In the data rows, the value 128 means zero.
Each pair is two rows. How far apart are they, by a hidden measure? 0 means very close, and 20 very far. Two or three weighted sums of its numbers give each row a place; it is the straight-line distance between the places.
tensor([144, 117, 129, 156, 143, 160, 234, 092, 198, 140])
tensor([091, 078, 150, 129, 124, 203, 110, 203, 111, 102]) ~ 17
tensor([212, 155, 126, 179, 191, 170, 233, 141, 230, 158])
tensor([115, 127, 151, 119, 125, 153, 099, 123, 079, 152]) ~ 17
tensor([177, 184, 107, 171, 255, 163, 154, 095, 078, 115])
tensor([184, 208, 170, 161, 191, 050, 104, 089, 096, 094]) ~ 11
tensor([189, 126, 145, 094, 110, 078, 170, 084, 118, 129])
tensor([162, 121, 103, 066, 142, 058, 114, 089, 116, 154]) ~ 9
tensor([110, 144, 158, 095, 086, 093, 114, 068, 074, 118])
tensor([119, 098, 141, 120, 109, 226, 134, 202, 134, 143]) ~ 10
tensor([139, 120, 119, 123, 091, 172, 107, 143, 145, 176])
tensor([174, 118, 120, 134, 189, 112, 124, 093, 096, 135]) ~ 8
tensor([096, 079, 079, 082, 106, 100, 128, 078, 084, 119])
tensor([075, 107, 169, 137, 092, 144, 100, 180, 104, 099]) ~ 16
tensor([096, 138, 160, 120, 104, 123, 137, 139, 127, 124])
tensor([109, 094, 097, 111, 125, 110, 198, 105, 155, 133]) ~ 10
tensor([092, 120, 186, 158, 102, 133, 109, 110, 115, 128])
tensor([210, 208, 098, 099, 221, 129, 150, 106, 085, 091]) ~ 10
tensor([098, 093, 135, 132, 098, 144, 144, 130, 128, 129])
tensor([102, 101, 086, 074, 097, 098, 120, 096, 067, 089]) ~ 10
tensor([164, 159, 117, 116, 187, 068, 091, 092, 108, 121])
tensor([119, 117, 071, 077, 106, 071, 095, 118, 137, 131]) ~ 4
tensor([141, 129, 080, 136, 152, 109, 102, 142, 146, 153])
tensor([086, 086, 128, 117, 119, 175, 143, 169, 124, 123]) ~ 11
tensor([115, 143, 166, 144, 109, 117, 106, 095, 149, 183])
tensor([156, 085, 094, 120, 136, 107, 161, 127, 212, 116]) ~ 6
tensor([212, 223, 121, 151, 230, 108, 128, 115, 136, 139])
tensor([104, 097, 119, 145, 106, 155, 131, 234, 255, 129]) ~ 11
tensor([239, 186, 158, 126, 165, 076, 164, 089, 082, 133])
tensor([168, 172, 117, 135, 192, 095, 122, 104, 121, 124]) ~ 8
tensor([096, 090, 118, 090, 076, 113, 127, 094, 082, 101])
tensor([153, 147, 088, 107, 164, 077, 106, 092, 115, 159]) ~ 7
tensor([080, 139, 149, 127, 097, 071, 103, 082, 079, 086])
tensor([088, 099, 126, 128, 085, 124, 171, 091, 104, 107]) ~ 4
tensor([064, 087, 177, 137, 104, 221, 147, 234, 159, 117])
tensor([158, 200, 122, 145, 197, 076, 100, 113, 119, 115]) ~ 17
tensor([107, 119, 179, 168, 145, 174, 092, 199, 098, 087])
tensor([148, 119, 175, 124, 124, 135, 108, 170, 132, 127]) ~ 7
tensor([112, 103, 139, 122, 092, 113, 108, 083, 123, 150])
tensor([107, 131, 167, 113, 089, 139, 103, 167, 106, 147]) ~ 10
tensor([127, 050, 093, 118, 143, 197, 122, 142, 190, 120])
tensor([105, 159, 143, 114, 080, 077, 089, 108, 112, 141]) ~ 5
tensor([116, 158, 171, 167, 116, 097, 180, 095, 106, 085])
tensor([245, 194, 103, 135, 216, 101, 188, 115, 179, 175]) ~ 9
tensor([153, 211, 156, 134, 189, 075, 121, 115, 114, 136])
tensor([140, 102, 118, 127, 136, 086, 082, 178, 182, 113]) ~ 7
tensor([163, 133, 092, 127, 138, 134, 147, 189, 187, 162])
tensor([117, 170, 169, 160, 093, 114, 111, 129, 112, 135]) ~ 6
tensor([111, 111, 140, 141, 152, 151, 177, 071, 062, 080])
tensor([104, 099, 136, 084, 094, 165, 123, 168, 131, 158]) ~ 7
tensor([082, 103, 088, 044, 065, 067, 100, 083, 073, 082])
tensor([115, 093, 096, 136, 140, 134, 173, 082, 133, 143]) ~ 9
tensor([115, 112, 133, 137, 107, 223, 160, 179, 134, 123])
tensor([088, 122, 170, 134, 090, 102, 083, 088, 054, 080]) ~ 6
tensor([124, 132, 156, 140, 076, 157, 112, 150, 121, 145])
tensor([111, 102, 140, 166, 089, 148, 112, 164, 178, 161]) ~ 6
tensor([110, 074, 145, 120, 146, 119, 078, 193, 125, 064])
tensor([081, 105, 129, 106, 102, 162, 089, 156, 087, 092]) ~ 6
tensor([166, 190, 139, 148, 178, 161, 194, 134, 107, 099])
tensor([125, 184, 137, 133, 164, 084, 106, 115, 084, 113]) ~ 6
tensor([147, 172, 119, 140, 175, 104, 139, 121, 103, 115])
tensor([108, 100, 077, 117, 141, 075, 102, 112, 123, 084]) ~ 5
tensor([119, 132, 150, 113, 098, 087, 122, 101, 124, 142])
tensor([114, 138, 176, 095, 071, 050, 051, 122, 063, 088]) ~ 8
tensor([084, 079, 101, 094, 099, 123, 058, 180, 085, 110])
tensor([099, 163, 162, 129, 112, 112, 086, 108, 060, 104]) ~ 6
tensor([103, 103, 069, 085, 067, 108, 049, 147, 085, 149])
tensor([092, 077, 107, 139, 106, 175, 181, 092, 117, 137]) ~ 6
tensor([183, 216, 114, 200, 227, 108, 098, 091, 101, 143])
tensor([184, 186, 107, 145, 245, 161, 167, 130, 117, 107]) ~ 7
tensor([184, 114, 089, 147, 132, 116, 152, 150, 251, 153])
tensor([158, 139, 101, 111, 153, 132, 125, 124, 144, 148]) ~ 13
tensor([113, 151, 154, 140, 121, 156, 094, 140, 131, 176])
tensor([158, 116, 133, 082, 106, 147, 225, 098, 172, 124]) ~ 4
tensor([209, 198, 127, 130, 217, 105, 124, 086, 085, 145])
tensor([204, 207, 145, 159, 219, 089, 107, 083, 090, 146]) ~ 2
tensor([207, 172, 171, 105, 165, 132, 204, 082, 198, 163])
tensor([151, 173, 141, 146, 157, 060, 110, 115, 132, 118]) ~ 12
tensor([142, 110, 122, 132, 149, 167, 065, 177, 083, 129])
tensor([135, 114, 122, 113, 119, 152, 219, 087, 107, 099]) ~ 6
tensor([096, 138, 137, 142, 098, 114, 123, 075, 099, 114])
tensor([166, 152, 159, 163, 152, 152, 193, 070, 180, 122]) ~ 12
tensor([187, 198, 101, 161, 229, 167, 167, 135, 121, 097])
tensor([116, 123, 134, 140, 129, 204, 123, 175, 105, 125]) ~ 7
tensor([069, 095, 116, 128, 098, 093, 118, 068, 069, 115])
tensor([097, 089, 104, 231, 128, 218, 153, 124, 124, 096]) ~ 9
tensor([075, 097, 109, 108, 102, 120, 169, 111, 115, 119])
tensor([138, 136, 124, 104, 100, 109, 107, 090, 136, 158]) ~ 14
tensor([096, 132, 156, 181, 132, 118, 044, 196, 147, 080])
tensor([123, 148, 163, 139, 104, 114, 138, 081, 081, 126]) ~ 5
tensor([106, 100, 110, 127, 110, 120, 173, 098, 123, 127])
tensor([110, 102, 138, 155, 128, 122, 131, 068, 079, 115]) ~ 3
tensor([049, 076, 123, 136, 100, 107, 102, 085, 088, 085])
tensor([092, 085, 102, 112, 099, 119, 080, 156, 162, 136]) ~ 7
tensor([128, 174, 156, 171, 110, 104, 158, 100, 130, 156])
tensor([112, 119, 110, 164, 203, 111, 076, 069, 055, 062]) ~ 11
tensor([104, 085, 084, 130, 113, 099, 100, 156, 192, 120])
tensor([116, 108, 106, 100, 108, 088, 096, 145, 130, 106]) ~ 7
tensor([086, 101, 130, 105, 113, 103, 077, 118, 084, 039])
tensor([100, 125, 164, 133, 103, 160, 096, 192, 112, 155]) ~ 7
tensor([103, 117, 109, 120, 098, 093, 156, 090, 127, 129])
tensor([124, 148, 125, 081, 067, 067, 072, 150, 147, 125]) ~ 10
tensor([161, 148, 098, 108, 136, 050, 078, 119, 114, 138])
tensor([123, 104, 067, 074, 074, 125, 153, 092, 116, 143]) ~ 3
tensor([218, 220, 128, 169, 223, 126, 130, 101, 135, 184])
tensor([142, 116, 138, 171, 110, 188, 113, 133, 137, 179]) ~ 6
tensor([126, 108, 156, 146, 128, 232, 255, 110, 163, 077])
tensor([189, 156, 092, 083, 206, 125, 166, 114, 120, 134]) ~ 13
tensor([099, 141, 149, 141, 100, 100, 111, 085, 128, 159])
tensor([133, 108, 127, 114, 126, 146, 144, 131, 175, 115]) ~ 5
tensor([166, 114, 119, 123, 137, 150, 216, 088, 196, 155])
tensor([113, 122, 144, 101, 099, 158, 135, 167, 133, 170]) ~ 11
tensor([096, 109, 123, 131, 102, 137, 181, 092, 125, 168])
tensor([102, 127, 177, 143, 111, 098, 105, 099, 103, 131]) ~ 8
tensor([202, 155, 110, 129, 135, 063, 104, 136, 194, 186])
tensor([142, 150, 148, 109, 114, 138, 076, 231, 170, 154]) ~ 13
tensor([114, 139, 131, 149, 137, 176, 114, 210, 141, 084])
tensor([185, 168, 084, 156, 246, 139, 141, 095, 113, 132]) ~ 13
tensor([160, 124, 144, 103, 146, 201, 074, 235, 139, 168])
tensor([093, 138, 171, 165, 135, 170, 102, 215, 116, 100]) ~ 7
tensor([125, 104, 127, 153, 119, 139, 125, 159, 190, 097])
tensor([119, 143, 119, 128, 115, 155, 224, 103, 133, 088]) ~ 8
tensor([103, 113, 119, 221, 138, 127, 087, 102, 055, 079])
tensor([100, 100, 126, 118, 139, 077, 122, 101, 114, 100]) ~ 3
tensor([103, 113, 123, 100, 091, 121, 165, 118, 120, 138])
tensor([126, 144, 160, 113, 117, 164, 141, 133, 135, 130]) ~ 10
tensor([102, 137, 107, 117, 085, 092, 092, 109, 109, 147])
tensor([153, 174, 070, 110, 213, 126, 142, 109, 087, 102]) ~ 8
tensor([112, 108, 150, 128, 100, 162, 178, 119, 127, 128])
tensor([121, 135, 127, 138, 087, 101, 155, 112, 166, 190]) ~ 9
tensor([124, 096, 126, 111, 122, 136, 128, 084, 084, 141])
tensor([210, 238, 109, 130, 226, 134, 152, 094, 059, 136]) ~ 4
tensor([238, 192, 138, 148, 205, 133, 205, 108, 120, 143])
tensor([128, 107, 104, 108, 113, 061, 060, 139, 154, 121]) ~ 6
tensor([089, 146, 172, 141, 097, 125, 120, 111, 076, 107])
tensor([101, 076, 086, 127, 139, 127, 105, 077, 109, 155]) ~ 12
tensor([196, 162, 089, 133, 228, 107, 131, 109, 103, 124])
tensor([197, 183, 066, 109, 214, 141, 129, 109, 086, 097]) ~ 4
tensor([162, 160, 204, 157, 156, 193, 089, 206, 087, 116])
tensor([096, 129, 153, 159, 103, 156, 145, 110, 117, 144]) ~ 16
tensor([196, 140, 106, 172, 147, 155, 196, 167, 243, 099])
tensor([101, 105, 161, 151, 114, 153, 088, 156, 109, 124]) ~ 15
tensor([112, 117, 146, 131, 099, 161, 105, 178, 125, 180])
tensor([140, 153, 120, 116, 092, 166, 222, 113, 111, 110]) ~ 3
tensor([133, 113, 135, 161, 099, 132, 090, 212, 239, 146])
tensor([163, 146, 189, 130, 112, 100, 181, 081, 136, 116]) ~ 6
tensor([108, 135, 136, 113, 097, 138, 097, 170, 136, 181])
tensor([187, 132, 103, 146, 191, 122, 188, 148, 207, 149]) ~ 9
tensor([212, 221, 126, 112, 198, 122, 166, 126, 133, 134])
tensor([095, 112, 145, 141, 110, 177, 123, 118, 084, 112]) ~ 6
tensor([169, 132, 102, 098, 170, 090, 138, 137, 156, 155])
tensor([116, 128, 116, 067, 067, 076, 087, 076, 093, 145]) ~ 8
tensor([152, 155, 150, 157, 132, 111, 155, 093, 144, 184])
tensor([080, 069, 074, 088, 096, 084, 106, 078, 103, 112]) ~ 12
tensor([076, 120, 153, 138, 120, 124, 132, 095, 074, 081])
tensor([097, 176, 183, 141, 093, 128, 159, 098, 099, 116]) ~ 7
tensor([101, 121, 147, 105, 104, 108, 096, 123, 115, 142])
tensor([111, 125, 118, 165, 103, 160, 123, 090, 075, 135]) ~ 5
tensor([101, 087, 094, 092, 073, 115, 032, 114, 068, 138])
tensor([156, 157, 140, 121, 140, 073, 079, 110, 132, 165]) ~ 8
tensor([078, 088, 158, 160, 104, 079, 068, 062, 100, 102])
tensor([163, 115, 117, 086, 114, 162, 217, 095, 104, 139]) ~ 5
tensor([101, 089, 127, 120, 090, 100, 064, 182, 175, 109])
tensor([092, 099, 142, 118, 087, 106, 099, 092, 114, 148]) ~ 6
tensor([076, 074, 111, 101, 081, 106, 131, 111, 099, 089])
tensor([114, 140, 146, 125, 101, 114, 120, 062, 078, 138]) ~ 7
tensor([143, 093, 101, 129, 140, 171, 214, 088, 167, 147])
tensor([115, 126, 111, 121, 123, 128, 076, 148, 151, 130]) ~ 5
tensor([092, 100, 106, 083, 102, 111, 078, 219, 153, 084])
tensor([110, 115, 128, 108, 101, 108, 101, 085, 130, 165]) ~ 10
tensor([077, 082, 114, 114, 118, 110, 142, 091, 101, 112])
tensor([099, 143, 159, 152, 125, 167, 096, 203, 101, 098]) ~ 12
tensor([173, 164, 133, 134, 159, 100, 112, 117, 107, 115])
tensor([091, 102, 132, 132, 125, 142, 127, 076, 129, 123]) ~ 4
tensor([059, 098, 133, 113, 100, 093, 124, 112, 106, 095])
tensor([083, 100, 147, 140, 130, 202, 135, 164, 131, 108]) ~ 8
tensor([128, 115, 130, 144, 100, 076, 085, 163, 219, 121])
tensor([089, 112, 157, 153, 095, 126, 190, 086, 122, 116]) ~ 11
tensor([118, 133, 149, 145, 103, 244, 161, 213, 132, 151])
tensor([091, 107, 142, 127, 112, 079, 119, 106, 136, 162]) ~ 13
tensor([240, 222, 111, 131, 208, 092, 133, 097, 129, 169])
tensor([133, 146, 126, 159, 170, 073, 065, 112, 093, 123]) ~ 8
tensor([126, 119, 143, 094, 099, 110, 086, 112, 122, 127])
tensor([078, 099, 107, 240, 139, 145, 096, 098, 139, 137]) ~ 14
tensor([224, 141, 125, 124, 189, 137, 213, 092, 099, 141])
tensor([116, 135, 208, 151, 128, 181, 116, 232, 125, 120]) ~ 14
tensor([080, 082, 087, 095, 116, 148, 117, 208, 158, 068])
tensor([113, 116, 148, 127, 110, 127, 091, 140, 141, 158]) ~ 8
tensor([169, 136, 157, 131, 127, 168, 115, 135, 131, 167])
tensor([181, 173, 188, 170, 180, 225, 064, 214, 082, 147]) ~ 11
tensor([199, 192, 105, 167, 244, 142, 128, 093, 108, 111])
tensor([096, 109, 170, 139, 086, 097, 130, 133, 178, 155]) ~ 10
tensor([139, 111, 040, 032, 057, 130, 180, 088, 117, 175])
tensor([111, 097, 111, 113, 102, 078, 111, 079, 122, 138]) ~ 6
tensor([103, 143, 121, 143, 107, 255, 147, 213, 100, 166])
tensor([114, 128, 136, 128, 120, 097, 086, 157, 155, 116]) ~ 11
tensor([142, 124, 039, 044, 140, 102, 094, 096, 098, 142])
tensor([107, 148, 158, 163, 103, 154, 205, 096, 146, 181]) ~ 15
tensor([089, 065, 073, 087, 103, 119, 108, 176, 158, 096])
tensor([098, 115, 133, 134, 109, 106, 097, 090, 090, 131]) ~ 3
tensor([201, 212, 126, 147, 221, 105, 114, 076, 072, 094])
tensor([107, 096, 090, 099, 116, 103, 165, 081, 071, 096]) ~ 11
tensor([112, 118, 157, 143, 107, 171, 149, 140, 129, 160])
tensor([116, 145, 122, 132, 117, 131, 136, 092, 110, 142]) ~ 8
tensor([165, 126, 155, 137, 148, 138, 202, 072, 201, 115])
tensor([193, 106, 114, 098, 157, 141, 248, 094, 133, 118]) ~ 13
tensor([126, 131, 137, 138, 119, 078, 083, 185, 178, 101])
tensor([150, 148, 150, 139, 146, 171, 087, 238, 118, 113]) ~ 11
tensor([124, 125, 129, 136, 147, 171, 142, 212, 174, 110])
tensor([103, 112, 139, 119, 097, 045, 096, 092, 093, 137]) ~ 9
tensor([173, 166, 109, 112, 187, 063, 092, 104, 089, 150])
tensor([095, 078, 122, 089, 103, 039, 117, 072, 084, 071]) ~ 3
